Here are some points, each followed by its number:
  -1.93  0.89  -0.65  0.12  0.50  0.64  0.96  1.47  0.92  0.30  -1.56  -2.00  -0.85  0.39  -0.26 0
  0.63  -1.38  -0.73  0.87  0.73  0.64  0.18  -0.83  0.92  0.08  -1.08  0.61  -0.44  0.32  -0.26 1
  0.63  0.89  0.87  -0.75  -1.13  -1.90  -0.52  -0.83  0.92  -0.38  -1.56  -2.00  1.72  -0.29  -0.26 2
  0.63  0.89  -0.82  1.07  1.03  0.64  0.04  -0.83  0.92  0.58  0.78  0.61  -0.19  0.64  -0.26 3
  0.10  0.89  -0.46  -3.01  -3.15  -1.38  -2.13  -0.83  -0.86  -2.11  -1.08  -2.00  3.00  -2.79  -0.26 4
  -1.93  -0.91  -0.28  0.53  1.01  0.64  0.32  0.99  0.92  0.40  -1.08  -1.46  0.23  0.62  -0.26 5
  0.63  0.89  -0.85  -0.06  0.25  0.64  0.60  -0.83  0.92  1.07  0.30  0.61  -0.69  -0.12  -0.26 6
  0.63  0.42  -0.21  0.13  0.30  0.64  0.54  1.47  0.92  0.04  0.78  0.07  0.26  0.21  -0.26 7
  -1.93  0.89  -0.86  0.19  0.00  0.64  1.03  -0.83  -1.32  1.25  0.78  0.61  -1.23  0.16  -0.26 8
  0.63  0.89  1.01  -2.02  -2.09  -1.90  -1.62  -0.83  -1.32  -1.12  0.78  0.61  -0.51  -1.05  -0.26 9
  0.63  0.42  1.53  -1.35  -1.83  -1.38  -1.46  -0.36  0.46  -1.59  -1.56  -1.46  2.82  -1.16  -0.26 10
  0.63  -1.38  0.60  1.02  0.81  0.64  -0.17  1.47  0.92  0.02  0.78  0.61  -0.36  0.62  -0.26 11
  0.63  -1.38  -0.15  0.57  1.01  0.64  -0.05  -0.83  0.92  -0.17  0.78  -2.00  -0.99  0.59  -0.26 12
  0.63  0.89  1.09  0.05  -0.15  0.64  0.18  -0.83  0.92  0.18  0.78  0.61  0.20  -5.06  -0.26 13
  -1.40  -0.91  3.09  0.69  0.61  0.64  0.44  -0.83  0.46  -0.17  0.78  0.61  -0.88  0.74  -0.26 14
  -1.40  -1.38  0.08  1.02  0.52  0.64  -0.25  -0.83  0.92  0.07  0.78  0.61  -0.49  0.81  -0.26 15
  0.63  0.89  1.49  -1.40  -2.28  -1.90  -0.34  -0.83  0.92  -0.83  -1.56  -2.00  2.98  -1.09  -0.26 16
  0.63  -1.38  0.18  0.91  0.59  0.64  -0.05  -0.83  0.92  -0.21  0.78  0.61  0.18  0.25  -0.26 17
  0.63  -0.91  0.04  0.79  0.59  0.64  0.21  0.99  -0.86  0.46  0.78  0.61  -0.35  0.48  3.65 18
  0.10  0.42  -0.01  0.85  0.27  0.64  0.26  0.99  -0.86  -0.36  -1.08  -1.46  -0.28  0.57  -0.26 19
  0.63  0.89  -0.20  0.49  0.66  0.64  1.18  1.47  -1.32  0.57  0.78  0.61  -0.78  -0.13  -0.26 20
  0.63  0.89  0.79  0.23  0.27  0.64  -0.08  1.47  0.92  -0.06  0.78  0.61  0.47  0.22  -0.26 21
  0.63  -1.38  -0.88  1.01  0.84  0.64  0.25  -0.83  0.92  0.08  -1.56  0.61  -0.55  0.32  -0.26 22
  0.63  0.89  1.37  -0.40  -0.14  -1.90  -0.54  1.47  -1.32  0.52  0.78  0.61  0.65  -0.52  -0.26 23
  0.63  0.42  0.25  -0.49  -0.39  -1.38  -0.19  1.47  0.46  -0.11  -1.08  -1.46  1.48  0.07  -0.26 24
  -1.40  -0.91  -0.03  0.87  0.74  0.12  -0.18  -0.83  0.46  -0.14  0.78  0.61  -0.69  0.34  3.65 25
  0.63  -1.38  -0.34  0.38  0.32  0.64  0.06  -0.83  0.92  0.14  -1.56  0.61  -0.12  0.63  -0.26 26
  0.63  0.89  1.19  -0.78  -1.07  -1.38  -0.60  -0.36  0.46  -0.49  -1.08  -1.46  1.70  -0.71  -0.26 27
  0.63  0.89  0.56  0.25  0.02  0.64  0.59  -0.83  0.92  0.43  0.78  -2.00  -0.02  0.04  -0.26 28
  0.63  -1.38  -0.58  0.61  0.44  0.64  0.23  1.47  0.92  -0.14  0.30  -1.46  -0.02  0.98  -0.26 29
  0.63  0.89  0.75  -1.03  -0.79  0.12  -0.60  0.99  0.46  -0.29  -1.56  0.07  2.21  -0.58  -0.26 30
  -1.40  0.42  -0.21  0.21  0.35  0.64  0.90  -0.83  0.46  0.67  -1.56  0.61  -1.25  0.30  -0.26 31
  0.10  -0.91  0.04  0.64  0.57  0.64  0.13  -0.83  0.92  0.16  -1.56  0.61  -0.64  0.81  -0.26 32
  0.63  0.89  0.41  -0.56  -0.87  -1.90  -0.57  -0.83  0.92  -0.66  -1.56  -2.00  1.75  -0.16  -0.26 33
  -1.93  0.89  -0.85  0.32  0.48  0.64  0.45  -0.83  -1.32  0.92  0.78  -2.00  -1.14  0.35  -0.26 34
  0.10  0.42  -0.02  0.34  0.44  0.64  0.43  -0.83  -0.86  0.42  -1.08  0.61  0.15  0.14  -0.26 35
  -1.93  -1.38  -5.97  0.72  0.36  0.64  -0.24  -0.83  0.92  -0.13  0.78  0.61  0.09  -0.16  -0.26 36
  -1.93  -1.38  -0.25  0.57  1.14  0.64  0.04  1.47  0.92  0.38  -1.56  -2.00  0.42  0.79  -0.26 37
  0.63  -1.38  -0.82  0.02  1.00  0.64  -0.05  -0.83  0.92  0.16  0.78  0.61  0.29  0.69  -0.26 38
  0.10  -0.91  0.09  0.74  0.65  0.64  0.20  0.99  -0.86  0.30  -1.08  0.61  -0.41  0.96  -0.26 39
  0.63  0.89  0.52  0.19  0.41  0.64  -0.11  1.47  0.92  -0.36  0.78  -2.00  -0.18  0.10  -0.26 40
  0.63  0.89  3.60  -1.37  -1.17  -1.90  -1.00  -0.83  -1.32  -1.16  -1.56  0.61  0.63  -1.16  -0.26 41
  0.63  -0.91  0.41  0.33  0.29  0.12  -0.31  0.99  0.46  -0.34  -1.08  0.61  0.15  0.19  -0.26 42
  -1.93  0.89  -1.09  -0.02  0.25  0.64  1.00  1.47  0.92  1.14  -1.56  0.61  -0.70  0.43  -0.26 43
  0.63  -1.38  0.41  0.61  0.77  -1.90  -0.01  -0.83  -1.32  -0.20  -1.56  0.61  -0.28  1.06  -0.26 44
  0.10  0.42  -0.32  0.50  0.64  0.64  0.03  0.99  0.92  0.31  -1.08  0.61  0.41  0.47  -0.26 45
  0.63  0.42  0.86  -0.13  0.05  -1.38  -0.42  1.47  -1.32  0.36  0.30  0.61  0.49  -0.25  -0.26 46
  0.63  0.89  0.36  -0.19  -0.49  -1.90  0.11  1.47  -1.32  -0.05  0.78  0.61  0.21  0.17  -0.26 47
  0.63  -1.38  -0.55  0.36  0.26  0.64  -0.51  -0.83  0.46  -0.56  0.78  0.61  -0.53  0.50  -0.26 48
  -1.93  -1.38  -0.38  0.66  0.68  0.64  -0.30  -0.83  0.46  0.15  0.78  0.61  0.26  0.66  -0.26 49
  0.63  0.89  0.69  0.11  -0.13  -1.90  -2.89  1.47  0.92  0.49  -1.56  -2.00  1.11  -0.06  -0.26 50
  0.63  0.89  -1.03  -0.20  0.25  0.64  0.61  -0.83  0.92  1.31  0.78  0.61  -0.75  -0.26  -0.26 51
  0.63  0.89  1.00  0.04  -0.35  0.64  0.47  -0.83  0.92  0.07  0.78  0.61  1.37  0.10  -0.26 52
  -1.93  0.89  0.17  -0.07  0.39  0.64  1.02  -0.83  -1.32  0.88  -1.56  0.61  -0.02  0.26  -0.26 53
  0.63  -1.38  1.05  -0.06  -0.39  -1.90  -0.11  1.47  0.92  -0.41  0.78  0.61  1.87  -0.32  4.67 54
  0.63  -1.38  -0.45  0.84  0.81  0.64  -0.30  -0.83  0.92  -0.38  0.78  0.61  -0.98  1.08  -0.26 55
  0.63  0.42  0.85  0.20  -0.36  -1.38  0.26  -0.83  0.92  -0.33  -1.56  -1.46  1.06  0.18  -0.26 56
  0.63  -1.38  -1.46  0.25  0.47  0.64  0.60  1.47  0.92  0.43  0.78  -1.46  -0.47  0.22  -0.26 57
  0.63  0.89  -0.66  0.86  0.88  0.64  -0.05  -0.36  0.46  0.44  0.30  0.61  -0.12  0.66  -0.26 58
  0.10  -0.91  -0.04  0.50  0.53  0.64  -0.12  1.47  0.92  -0.01  -1.56  0.61  -0.07  0.09  -0.26 59
  0.63  0.89  -0.71  0.69  0.04  0.64  0.65  -0.83  0.92  0.93  0.78  0.61  -0.55  0.12  -0.26 60
  0.63  0.89  1.22  -1.58  -1.76  -1.38  -0.74  -0.36  -1.32  -1.26  0.78  0.61  0.61  -1.27  -0.26 61
  0.63  0.89  0.91  -0.29  -0.23  -1.90  0.52  -0.83  0.92  0.05  0.30  0.07  0.57  -0.01  -0.26 62
  -1.40  -0.91  3.48  0.55  0.28  0.12  0.00  -0.83  0.46  -0.49  0.78  0.61  -0.67  0.70  -0.26 63
  0.63  0.89  0.76  -0.51  -0.17  0.64  -0.22  1.47  0.92  0.17  -1.56  0.61  1.57  -0.11  -0.26 64
  0.10  0.42  0.14  1.10  0.71  0.64  0.21  -0.83  -0.86  -0.10  0.78  0.61  -0.48  0.34  -0.26 65
  0.63  0.89  2.23  -0.63  -1.02  -1.90  -0.61  -0.83  0.92  -0.51  -1.56  -2.00  1.92  -0.45  -0.26 66
  0.63  -1.38  -1.15  0.55  0.97  0.64  -0.50  -0.83  0.92  -0.06  0.78  0.61  -0.63  0.84  -0.26 67
  0.63  -1.38  -0.46  0.55  0.88  0.64  -0.31  1.47  0.92  -0.35  0.78  0.61  -0.23  0.72  -0.26 68
  0.63  0.89  1.38  0.23  -0.53  -1.90  0.14  -0.83  0.92  -0.63  -1.56  -2.00  1.41  0.19  -0.26 69
  0.63  0.89  0.35  0.33  -0.03  0.64  0.31  1.47  0.46  0.42  0.30  0.61  -0.28  0.38  -0.26 70
  0.63  0.89  -0.27  0.39  0.59  0.64  0.96  1.47  -0.86  0.63  0.78  0.61  -0.65  -0.09  -0.26 71
  -1.40  -0.91  -0.83  0.14  0.61  0.64  -0.02  -0.36  0.92  0.41  0.78  0.07  -0.33  0.85  -0.26 72
  0.63  -1.38  -0.22  0.55  0.49  0.64  0.12  -0.83  0.92  0.25  0.78  0.61  -0.25  0.65  -0.26 73
  0.10  0.42  0.62  -0.50  -1.16  -1.38  -0.57  -0.83  -0.86  -0.95  0.78  0.07  0.26  -0.58  -0.26 74
  -1.93  -1.38  -0.24  0.25  0.65  0.64  0.46  -0.83  0.92  0.38  0.78  0.61  -0.58  0.03  -0.26 75
  0.10  -1.38  -0.43  0.44  -0.09  0.64  0.22  -0.36  -0.86  0.72  0.78  0.61  -0.18  0.58  -0.26 76
  0.63  -1.38  -0.52  0.86  0.16  0.64  -0.26  -0.83  -1.32  -0.16  -1.56  0.61  0.25  -0.36  -0.26 77
  0.63  -1.38  -0.63  1.01  0.71  0.64  -0.03  -0.83  0.92  0.89  0.78  -2.00  -0.64  0.96  -0.26 78
  0.63  0.89  0.72  -1.43  -1.91  -1.90  -1.53  -0.83  -1.32  -1.01  0.78  0.61  0.26  -1.01  -0.26 79
  -1.93  -1.38  -0.48  1.10  0.54  0.64  -0.05  -0.83  -0.86  -0.01  0.78  0.61  -1.22  0.81  -0.26 80
  0.10  0.89  1.52  -0.45  -0.75  -1.38  -0.25  -0.83  0.46  -0.14  -1.08  -2.00  1.37  -0.36  -0.26 81
  -1.93  0.89  -0.69  0.44  0.49  0.64  0.83  -0.83  0.92  0.71  -1.56  0.61  -0.54  0.42  -0.26 82
  0.10  -1.38  -0.81  0.74  0.76  0.64  -0.03  -0.83  0.46  -0.14  0.78  0.61  -0.95  0.83  -0.26 83
  0.63  -1.38  -0.43  0.64  0.67  0.64  0.62  -0.83  -1.32  0.31  0.78  0.61  -0.53  1.00  -0.26 84
  0.63  -0.91  -0.21  0.44  0.39  0.12  0.17  -0.36  -0.86  0.00  -1.08  0.61  -0.31  0.05  -0.26 85
  0.63  0.89  0.51  -2.24  -2.44  -1.38  -1.51  -0.83  -0.86  -1.52  -1.08  -1.46  3.81  -1.90  -0.26 86
  0.63  0.89  0.23  -0.10  0.28  0.12  0.63  -0.36  0.46  0.69  -1.08  0.61  -0.56  0.16  -0.26 87
  0.63  -1.38  -0.40  0.98  0.57  0.64  0.12  -0.83  -1.32  -0.33  -1.56  0.61  -0.16  1.00  -0.26 88
  0.63  -1.38  0.56  -1.28  -1.01  0.12  -1.32  -0.83  0.46  -1.56  0.30  0.07  1.11  -1.68  -0.26 89
  0.63  0.89  0.79  -0.33  -0.73  -1.90  -0.15  1.47  -1.32  -0.21  0.78  0.61  1.18  -0.49  -0.26 90
  0.10  0.89  0.52  -0.61  0.00  0.64  0.51  -0.36  -1.32  0.26  0.78  0.61  0.75  0.05  -0.26 91
  0.63  0.89  5.41  -3.68  -4.15  -1.90  -2.87  -0.83  -1.32  -3.59  -1.56  -2.00  -1.17  -3.26  -0.26 92
  0.63  0.89  1.02  -1.02  -0.59  0.12  -0.14  -0.83  -0.86  -0.19  0.30  0.07  1.60  -0.27  -0.26 93
  -1.93  -1.38  -0.21  0.27  0.46  0.64  0.36  0.99  0.46  0.51  0.78  0.61  -0.14  0.91  -0.26 94
  0.63  0.89  0.22  -0.06  0.05  0.64  0.03  -0.83  -1.32  0.26  0.78  0.61  -0.41  0.52  -0.26 95
  0.63  0.89  -0.67  0.24  0.14  0.64  0.55  -0.83  -1.32  1.00  -1.56  0.61  -0.65  -0.26  -0.26 96
  0.63  0.42  0.17  -0.01  -0.26  -1.38  0.11  0.99  -1.32  -0.07  0.30  0.61  0.08  0.15  -0.26 97
  0.63  0.89  0.68  0.00  0.14  0.64  -0.02  1.47  0.92  1.70  -1.56  0.61  0.31  -0.17  -0.26 98
  0.63  0.89  0.99  -0.37  -0.31  -1.90  0.53  -0.83  0.92  0.03  0.78  0.61  0.51  -0.09  -0.26 99
  0.63  0.89  0.16  0.20  -0.07  0.64  -0.03  1.47  0.92  0.13  0.78  0.61  0.04  -0.43  -0.26 100
  0.63  0.89  0.20  -0.26  -0.08  -1.38  0.05  -0.36  -0.86  0.22  0.78  0.61  0.10  -0.14  -0.26 101
  0.10  0.42  1.51  -0.83  -1.74  -1.38  -0.50  -0.36  0.46  -1.07  -1.08  -1.46  2.09  -0.96  -0.26 102
  0.63  0.89  0.83  -0.23  -0.27  -1.90  -0.29  1.47  -1.32  0.32  0.78  0.61  0.64  0.11  -0.26 103
  0.63  0.89  -1.06  0.55  0.48  0.64  1.50  -0.83  -1.32  0.93  -1.56  0.61  -0.37  0.19  4.67 104
  0.10  0.89  0.89  -0.22  -0.22  -1.38  0.17  0.99  -0.86  0.14  0.78  0.61  0.01  -0.11  -0.26 105
  -1.40  -0.91  -0.27  0.17  0.64  0.12  -0.60  -0.36  -1.32  -0.26  0.78  0.61  -0.24  0.38  -0.26 106
  -1.93  0.89  -1.65  0.23  0.40  0.64  1.50  -0.83  0.92  1.02  -1.56  0.61  -1.15  -0.36  4.67 107
  0.63  -1.38  -0.44  0.19  0.49  0.64  0.06  -0.83  -1.32  0.23  0.78  -1.46  -0.11  0.01  -0.26 108
  0.63  0.89  1.88  -1.84  -2.37  -1.90  -1.27  -0.83  0.92  -1.44  -1.56  -2.00  2.57  -1.37  -0.26 109
  0.63  -1.38  -0.92  0.81  0.65  0.64  0.23  1.47  0.92  -0.72  0.78  0.61  -0.28  1.23  -0.26 110
  -1.93  0.89  -1.03  -0.21  0.81  0.64  0.82  -0.83  -1.32  0.91  0.78  0.61  -1.04  0.32  -0.26 111
  0.63  0.89  -1.59  -0.04  0.33  0.64  1.22  -0.83  0.92  0.44  0.78  -2.00  -0.10  0.00  4.67 112
  -1.93  0.89  -0.63  0.08  0.45  0.64  0.72  1.47  -1.32  1.06  -1.56  0.61  -0.31  0.21  4.67 113
  0.10  0.42  0.01  0.32  0.38  0.64  0.23  0.99  0.46  0.49  -1.08  -1.46  0.19  0.40  -0.26 114
  0.63  0.89  -0.02  0.58  0.38  0.64  0.11  -0.83  0.92  -0.16  0.78  -2.00  0.50  -0.16  -0.26 115
  0.63  0.89  0.19  0.07  -0.24  0.64  0.25  1.47  -1.32  -0.40  0.78  0.61  -0.37  0.01  -0.26 116
  0.10  -1.38  -0.10  0.82  0.63  0.64  0.39  -0.36  -1.32  0.41  0.78  0.61  -0.45  0.40  -0.26 117
  -1.40  -0.91  -1.30  0.48  0.41  0.12  -1.18  -0.83  0.46  -0.25  0.78  0.61  -0.92  0.96  -0.26 118
  0.63  0.89  -0.01  0.17  -0.09  0.64  -0.22  -0.36  -1.32  0.46  -1.56  0.07  -0.11  0.13  -0.26 119
  0.63  -1.38  -1.10  0.36  0.91  0.64  0.25  -0.83  0.92  -0.06  0.78  0.61  0.15  0.55  -0.26 120
  0.63  0.89  -0.07  0.66  0.29  0.64  0.03  -0.83  0.92  0.25  -1.56  0.61  -0.85  0.22  -0.26 121
  -1.93  0.89  -1.52  -0.16  0.16  0.64  0.72  -0.83  0.92  1.23  -1.56  0.61  -1.12  -0.21  -0.26 122
  0.63  0.89  0.61  -0.30  -0.11  0.12  -0.56  0.99  0.46  -0.66  0.78  -1.46  -0.29  -0.25  -0.26 123
  -1.40  -0.91  -0.61  0.58  0.72  0.64  -0.03  0.99  -1.32  -0.10  -1.08  -1.46  -1.21  0.47  -0.26 124
  0.63  -1.38  0.18  0.52  0.26  0.64  0.08  -0.83  -1.32  -0.19  0.78  0.07  -0.38  0.38  -0.26 125
  0.63  -1.38  -0.13  0.94  0.68  0.64  0.47  -0.83  -1.32  0.47  0.78  0.61  -0.47  0.38  -0.26 126
  -1.40  -0.91  -0.30  1.08  0.87  0.64  -0.26  -0.36  0.92  -0.08  0.78  0.07  -0.97  0.60  3.65 127
  -1.40  -1.38  -0.21  0.77  1.03  0.64  0.17  1.47  -0.86  0.14  0.78  -1.46  -0.61  0.64  -0.26 128
  0.63  -0.91  0.06  0.51  0.55  0.64  -0.30  0.99  0.46  -0.04  -1.56  0.61  -0.04  0.05  -0.26 129
  0.63  0.89  0.31  0.35  -0.13  0.64  0.24  1.47  0.92  0.41  0.78  0.61  -0.24  0.25  -0.26 130
  0.63  -1.38  -0.22  0.87  0.75  0.64  -0.46  -0.83  0.92  0.04  0.78  0.61  -0.19  0.77  -0.26 131
  0.63  0.42  0.17  -1.20  -1.26  0.12  -0.55  0.99  -1.32  -0.66  0.30  -2.00  0.50  -0.87  -0.26 132
  0.63  0.89  0.44  0.39  0.26  0.64  0.14  1.47  0.92  0.54  -1.56  -2.00  0.35  0.52  -0.26 133
  0.63  0.89  -0.13  0.13  0.26  0.64  -0.02  0.99  -0.86  0.16  -1.08  0.61  -0.11  0.54  0.76 134
  0.63  0.89  -0.11  0.53  0.41  0.12  0.41  1.47  -1.32  0.76  0.78  0.61  -0.25  -0.11  -0.26 135
  0.63  0.89  1.28  -0.15  -0.53  0.64  0.21  1.47  0.92  0.15  -1.56  0.61  1.35  -0.15  -0.26 136
  0.63  -1.38  0.60  -0.04  0.75  0.64  0.30  1.47  0.92  -0.07  0.78  0.61  -0.15  0.42  -0.26 137
  -1.93  0.89  -0.75  0.26  0.51  0.64  0.95  -0.83  -1.32  1.04  -1.56  -2.00  -0.84  0.21  -0.26 138
  0.63  0.89  1.03  -0.21  -0.11  0.64  0.06  -0.83  -1.32  0.83  0.78  0.61  0.21  0.23  -0.26 139
  -1.40  -1.38  -0.47  0.09  1.11  0.64  0.49  0.99  -1.32  -0.13  0.78  0.61  -0.48  0.82  -0.26 140
New points follow, each followed by the numbers of its two nearest points above by angle, smallest number first.
  -1.93  0.89  -1.42  0.47  0.61  0.64  0.81  -0.36  0.46  1.30  0.30  -1.46  -0.56  -0.17  -0.26 34 138
  0.63  -0.91  -0.29  -0.10  0.05  0.64  0.85  -0.36  0.92  0.75  0.78  0.61  -0.25  0.18  -0.26 73 120
  -1.40  -0.91  -0.15  0.79  0.61  0.12  0.16  -0.83  0.46  -0.41  0.78  0.61  -0.69  0.93  -0.26 15 49
  0.63  0.89  -0.08  0.24  0.37  0.64  -0.26  1.47  -1.32  0.69  0.78  0.61  0.18  0.10  -0.26 116 135
  0.63  0.89  0.76  0.15  -0.19  0.64  -0.02  -0.83  0.92  0.05  0.78  0.61  0.67  -0.26  -0.26 52 60
  -1.93  -1.38  -0.24  0.18  0.90  0.64  0.14  -0.36  0.92  0.02  0.78  -1.46  -0.24  1.33  -0.26 49 72
  -1.93  -1.38  -1.08  0.44  0.39  0.64  0.48  1.47  -1.32  -0.02  -1.56  -2.00  -0.53  -0.07  -0.26 37 124
  0.63  0.42  -1.42  -0.85  0.75  0.64  0.48  -0.36  -1.32  0.87  0.78  -1.46  -0.57  0.50  3.65 104 112
  0.63  0.89  2.91  -1.04  -0.82  -1.38  -0.80  -0.36  -0.86  -0.86  -1.08  0.61  0.55  -0.89  -0.26 41 92
  -1.93  -0.91  -1.09  0.63  0.74  0.64  0.09  0.99  -1.32  0.07  -1.08  -1.46  -1.30  0.35  -0.26 124 128
  0.63  -1.38  -0.14  0.99  0.71  0.64  0.13  1.47  -1.32  0.51  0.78  0.61  -0.26  0.69  4.67 18 127
  0.63  0.89  0.12  1.13  0.78  0.64  0.37  -0.83  -1.32  -0.18  0.78  0.61  -0.47  0.22  -0.26 65 95
  0.10  0.42  -0.14  0.23  0.34  0.64  -0.37  1.47  -0.86  -0.28  -1.08  0.61  0.01  0.70  -0.26 39 134
  0.63  0.89  1.44  -0.20  -0.67  0.64  0.20  1.47  0.92  0.24  -1.56  0.61  1.58  -0.14  -0.26 64 136
  -1.93  -0.91  -0.45  0.32  0.69  0.64  0.54  -0.83  0.92  0.59  0.30  0.07  -0.61  -0.04  -0.26 72 75
  0.63  0.42  0.15  1.05  0.74  0.64  0.27  -0.83  -0.86  -0.15  0.30  0.61  -0.49  0.40  -0.26 65 95
  0.63  0.89  0.43  0.22  0.32  0.64  0.60  -0.83  -1.32  0.56  -1.56  0.61  0.47  -0.14  -0.26 35 119
  0.63  -0.91  1.12  0.19  -0.21  0.12  -0.14  1.47  0.46  0.12  -1.08  0.61  -0.03  0.21  -0.26 42 129
  0.63  0.89  0.80  -0.11  -0.14  -1.90  0.10  -0.83  -0.86  0.15  0.78  0.07  0.69  0.24  -0.26 99 101
  0.63  0.89  0.98  -0.40  -0.46  -1.90  -0.05  1.47  0.92  -0.43  -1.08  -1.46  1.60  -0.15  -0.26 24 27
  0.63  0.89  0.82  0.02  0.02  0.64  -0.26  -0.83  0.92  0.01  0.78  0.61  0.20  0.10  -0.26 52 60
  0.63  0.42  0.71  -0.96  -0.95  0.12  -0.50  0.99  0.46  -0.24  0.30  0.07  1.02  -0.52  -0.26 30 64
  0.63  -1.38  0.10  0.33  0.30  0.64  0.32  -0.83  -1.32  -0.76  0.78  0.61  -0.42  -2.62  -0.26 13 125
  -1.40  0.42  -2.94  0.61  0.36  0.64  0.85  1.47  -0.86  0.58  -1.56  0.61  -0.55  0.15  -0.26 43 122
  -1.93  -1.38  -0.47  0.70  0.58  0.64  0.06  1.47  0.92  0.05  0.78  0.61  -0.51  0.15  -0.26 72 94
  0.63  -1.38  0.60  0.65  0.60  0.64  -0.43  1.47  0.92  0.05  0.78  0.61  -0.08  0.52  -0.26 11 137
  0.63  0.89  -0.72  0.29  0.63  0.64  0.35  -0.83  0.92  0.76  -1.56  0.61  -1.00  -0.36  -0.26 87 121
  0.63  0.42  3.21  0.05  -0.51  -1.38  0.02  -0.83  -0.86  -0.21  -1.08  0.61  0.24  -0.49  -0.26 41 92
  0.63  0.89  -0.06  0.02  -0.14  0.64  -0.35  -0.83  -1.32  0.70  -1.56  0.61  -0.11  0.06  -0.26 96 119
  0.63  0.89  0.27  0.46  -0.07  0.12  0.16  1.47  -1.32  -0.41  -1.08  -1.46  0.04  0.36  -0.26 19 133
  0.63  0.89  0.53  -0.14  0.44  0.64  0.48  -0.83  0.92  -0.10  0.78  0.61  -0.02  0.33  -0.26 52 60
  -1.40  -0.91  -0.28  0.25  0.35  0.12  -0.48  -0.36  -0.86  -0.14  0.30  0.07  0.11  0.45  -0.26 80 106
  0.63  0.89  0.29  0.32  0.10  0.64  0.07  -0.83  -1.32  0.01  0.78  0.61  0.23  0.39  -0.26 95 139
  0.63  -1.38  1.12  -0.09  -0.02  0.64  -0.21  -0.83  0.92  -0.09  0.78  0.61  0.31  -0.42  -0.26 17 73
  0.63  0.89  3.94  0.07  -0.65  -1.90  -0.03  -0.83  -1.32  -0.35  -1.56  0.61  0.04  -0.63  -0.26 41 92
  0.63  0.42  0.50  0.30  0.02  0.64  -0.01  -0.83  0.92  0.04  0.78  0.07  0.44  -0.06  -0.26 52 115
  0.63  0.89  -0.51  0.34  0.47  0.64  0.62  -0.83  -1.32  0.50  0.78  0.61  0.14  0.47  -0.26 65 95
  -1.93  -1.38  0.07  1.28  0.45  0.64  0.34  -0.83  0.92  -0.15  0.78  0.61  -0.44  0.99  -0.26 15 49
  0.63  0.89  0.76  -0.15  -0.13  0.12  -0.27  -0.36  0.92  0.01  0.30  0.07  0.59  0.04  -0.26 52 99
  0.63  0.89  -0.07  0.15  0.39  0.64  0.62  -0.83  -1.32  0.41  0.78  0.61  -0.01  0.65  -0.26 95 139
  0.63  -1.38  0.89  0.10  -0.30  -1.38  -0.03  1.47  0.92  -0.31  0.30  0.61  1.65  -0.20  3.65 18 54
  0.63  0.89  -0.10  0.58  0.44  0.64  0.05  -0.36  0.92  -0.09  0.30  -1.46  0.51  0.00  -0.26 28 115
  0.63  -1.38  -0.21  0.96  0.57  0.64  0.04  -0.83  -0.86  -0.30  -1.56  0.61  -0.27  0.92  -0.26 85 88
  0.63  0.42  0.03  0.09  0.09  0.64  0.01  -0.36  -0.86  0.26  0.30  0.61  -0.34  0.48  -0.26 95 139
  -1.93  0.89  -1.09  0.09  0.56  0.64  0.39  -0.83  -1.32  0.53  -1.56  0.61  -0.20  0.05  -0.26 53 82
  0.10  0.89  0.13  -0.15  0.00  -1.38  0.06  -0.83  -1.32  0.47  0.30  0.61  -0.09  -0.08  -0.26 97 101
  0.10  -1.38  -0.18  0.61  0.94  0.64  -0.08  -0.83  0.92  -0.09  0.78  -1.46  -0.69  0.61  -0.26 12 78
  0.63  0.89  0.40  0.25  0.17  0.12  0.09  0.99  0.46  0.48  -1.08  -1.46  0.28  0.38  -0.26 114 133
  0.63  0.42  0.68  0.11  -0.24  0.64  0.52  -0.36  0.92  0.24  0.30  0.61  1.03  0.04  -0.26 21 52
  -1.93  0.42  -0.95  -0.05  0.44  0.64  0.91  1.47  0.46  0.86  -1.08  0.61  -0.62  0.50  -0.26 0 43
  -1.93  0.89  -1.57  0.21  0.45  0.64  1.46  -0.83  0.92  1.06  -1.08  0.61  -1.11  -0.30  4.67 107 113
  -1.93  -1.38  -0.92  0.74  0.82  0.64  -0.07  1.47  -1.32  -0.11  -1.56  -2.00  -1.39  0.49  -0.26 124 128
  0.10  0.89  -0.66  0.80  0.42  0.64  0.11  -0.83  0.92  0.21  0.78  0.61  0.58  0.48  -0.26 3 58
  0.63  0.89  -0.36  0.06  0.23  -1.90  0.05  -0.83  -1.32  0.01  0.78  0.61  0.89  0.31  -0.26 97 101
  0.63  0.89  3.46  -0.86  -0.76  -1.90  -0.42  -0.83  -1.32  -0.43  -1.56  0.61  0.36  -0.88  -0.26 41 92
  0.63  -1.38  -1.29  1.12  1.32  0.64  -0.08  -0.83  -1.32  0.30  -1.56  0.61  -0.04  1.05  -0.26 85 88
  -1.93  -1.38  0.30  0.97  0.88  0.64  0.29  -0.83  -1.32  0.18  0.78  0.61  -0.33  1.07  -0.26 80 106
  0.63  0.89  0.67  -0.11  -0.30  0.64  0.48  1.47  -1.32  0.42  0.78  -2.00  1.18  0.24  -0.26 40 132
  0.63  -1.38  -0.79  0.29  0.29  0.64  -0.67  -0.83  0.92  -0.64  0.78  0.61  -0.56  0.50  -0.26 48 67
  -1.40  0.89  -0.39  0.20  0.49  0.64  0.86  -0.83  -0.86  0.94  -1.08  -1.46  -0.69  0.25  -0.26 34 138
